2.100,-1.119,0.089,-5.163,3.016,0.253
1.680,-1.438,1.027,-1.755,0.491,2.036
-6.065,-2.364,-3.601,3.429,-1.359,3.455
0.318,-1.395,-6.175,1.013,-4.106,1.878
-0.600,1.593,3.542,3.961,-0.016,0.556
-1.474,-0.563,0.413,2.278,-3.100,2.470
0.322,-1.298,1.143,0.968,3.350,-0.238
-5.008,-0.627,-4.898,2.155,-3.176,2.105
|
2.100,1.680,-6.065,0.318,-0.600,-1.474,0.322,-5.008
-1.119,-1.438,-2.364,-1.395,1.593,-0.563,-1.298,-0.627
0.089,1.027,-3.601,-6.175,3.542,0.413,1.143,-4.898
-5.163,-1.755,3.429,1.013,3.961,2.278,0.968,2.155
3.016,0.491,-1.359,-4.106,-0.016,-3.100,3.350,-3.176
0.253,2.036,3.455,1.878,0.556,2.470,-0.238,2.105

1.363,1.532,-0.366,2.773,4.533,-0.902,-4.773,1.119,-1.171,-2.102
0.059,-3.196,1.927,-4.918,2.416,-2.364,0.883,1.044,-2.715,-2.759
0.293,-1.650,0.421,-2.723,5.330,-2.861,-1.398,0.591,0.016,-3.111
0.612,-0.162,-0.722,-0.232,6.388,-2.953,-2.853,0.816,-2.056,-3.008
0.362,-0.930,-1.370,-1.488,6.185,-2.081,-2.394,0.678,-1.874,-3.044
0.853,0.670,0.167,1.296,5.593,-0.720,-4.041,0.951,-0.778,-2.223
2.706,2.264,-0.571,4.310,2.452,0.619,-5.155,0.990,-1.428,-1.735
0.201,-2.498,0.716,-4.061,4.321,-3.071,-0.027,0.770,-1.603,-2.871
|
1.363,0.059,0.293,0.612,0.362,0.853,2.706,0.201
1.532,-3.196,-1.650,-0.162,-0.930,0.670,2.264,-2.498
-0.366,1.927,0.421,-0.722,-1.370,0.167,-0.571,0.716
2.773,-4.918,-2.723,-0.232,-1.488,1.296,4.310,-4.061
4.533,2.416,5.330,6.388,6.185,5.593,2.452,4.321
-0.902,-2.364,-2.861,-2.953,-2.081,-0.720,0.619,-3.071
-4.773,0.883,-1.398,-2.853,-2.394,-4.041,-5.155,-0.027
1.119,1.044,0.591,0.816,0.678,0.951,0.990,0.770
-1.171,-2.715,0.016,-2.056,-1.874,-0.778,-1.428,-1.603
-2.102,-2.759,-3.111,-3.008,-3.044,-2.223,-1.735,-2.871

0.763,3.265,0.176,-2.376,-0.087,3.644,-0.309,-2.201,-3.507
-1.593,3.276,-0.056,0.182,0.882,3.633,-3.094,-3.047,-5.526
2.127,-2.298,2.378,3.279,-2.328,-4.748,-0.351,0.918,5.446
1.901,-3.462,1.761,-4.259,2.912,4.194,-0.221,-1.566,-3.303
|
0.763,-1.593,2.127,1.901
3.265,3.276,-2.298,-3.462
0.176,-0.056,2.378,1.761
-2.376,0.182,3.279,-4.259
-0.087,0.882,-2.328,2.912
3.644,3.633,-4.748,4.194
-0.309,-3.094,-0.351,-0.221
-2.201,-3.047,0.918,-1.566
-3.507,-5.526,5.446,-3.303

-1.805,3.057,-0.793,5.110
1.040,-2.574,5.231,-0.497
-0.206,-1.398,4.510,3.837
2.813,-1.397,-3.050,0.981
1.705,-5.928,1.336,-0.577
-1.690,2.358,2.337,-0.028
|
-1.805,1.040,-0.206,2.813,1.705,-1.690
3.057,-2.574,-1.398,-1.397,-5.928,2.358
-0.793,5.231,4.510,-3.050,1.336,2.337
5.110,-0.497,3.837,0.981,-0.577,-0.028

5.504,-4.735,4.163,-3.957
4.425,-4.655,3.050,-3.215
-5.118,4.707,-4.855,4.637
5.070,-4.492,4.681,-4.062
-4.053,3.799,-4.518,4.418
|
5.504,4.425,-5.118,5.070,-4.053
-4.735,-4.655,4.707,-4.492,3.799
4.163,3.050,-4.855,4.681,-4.518
-3.957,-3.215,4.637,-4.062,4.418

-2.510,0.390,1.064,3.370,0.755,-1.339
2.215,-2.960,0.432,-1.436,-1.143,-1.505
2.420,1.569,0.219,-0.412,-1.658,0.396
1.191,2.740,0.723,-2.316,-1.143,-2.528
0.212,0.829,-0.547,-1.553,-0.696,-4.603
-0.187,-1.725,0.808,2.776,2.712,-1.650
-1.654,1.482,0.520,0.814,-2.269,-3.101
0.055,-1.344,2.766,1.918,3.034,0.779
|
-2.510,2.215,2.420,1.191,0.212,-0.187,-1.654,0.055
0.390,-2.960,1.569,2.740,0.829,-1.725,1.482,-1.344
1.064,0.432,0.219,0.723,-0.547,0.808,0.520,2.766
3.370,-1.436,-0.412,-2.316,-1.553,2.776,0.814,1.918
0.755,-1.143,-1.658,-1.143,-0.696,2.712,-2.269,3.034
-1.339,-1.505,0.396,-2.528,-4.603,-1.650,-3.101,0.779

1.636,-0.158,0.616,1.922,-0.462,-3.064,-0.793,0.653,-2.427,-1.752,0.625,0.201,-0.708,-2.033
-2.865,-1.437,-0.449,-4.038,-1.414,6.222,0.368,2.002,2.189,-1.554,-0.428,-0.908,4.684,-2.197
|
1.636,-2.865
-0.158,-1.437
0.616,-0.449
1.922,-4.038
-0.462,-1.414
-3.064,6.222
-0.793,0.368
0.653,2.002
-2.427,2.189
-1.752,-1.554
0.625,-0.428
0.201,-0.908
-0.708,4.684
-2.033,-2.197

1.825,3.190,-5.232,2.751
5.179,4.402,-5.237,4.705
4.499,3.900,-4.615,4.859
4.763,5.973,-5.622,4.062
5.280,4.839,-4.895,4.641
-4.032,3.780,4.007,-3.467
-4.088,-3.614,4.676,4.565
-1.038,1.552,-0.282,2.891
|
1.825,5.179,4.499,4.763,5.280,-4.032,-4.088,-1.038
3.190,4.402,3.900,5.973,4.839,3.780,-3.614,1.552
-5.232,-5.237,-4.615,-5.622,-4.895,4.007,4.676,-0.282
2.751,4.705,4.859,4.062,4.641,-3.467,4.565,2.891

4.161,4.932,-1.216,-0.763,4.348,5.250
2.691,-0.244,-5.469,5.750,-5.003,0.622
|
4.161,2.691
4.932,-0.244
-1.216,-5.469
-0.763,5.750
4.348,-5.003
5.250,0.622
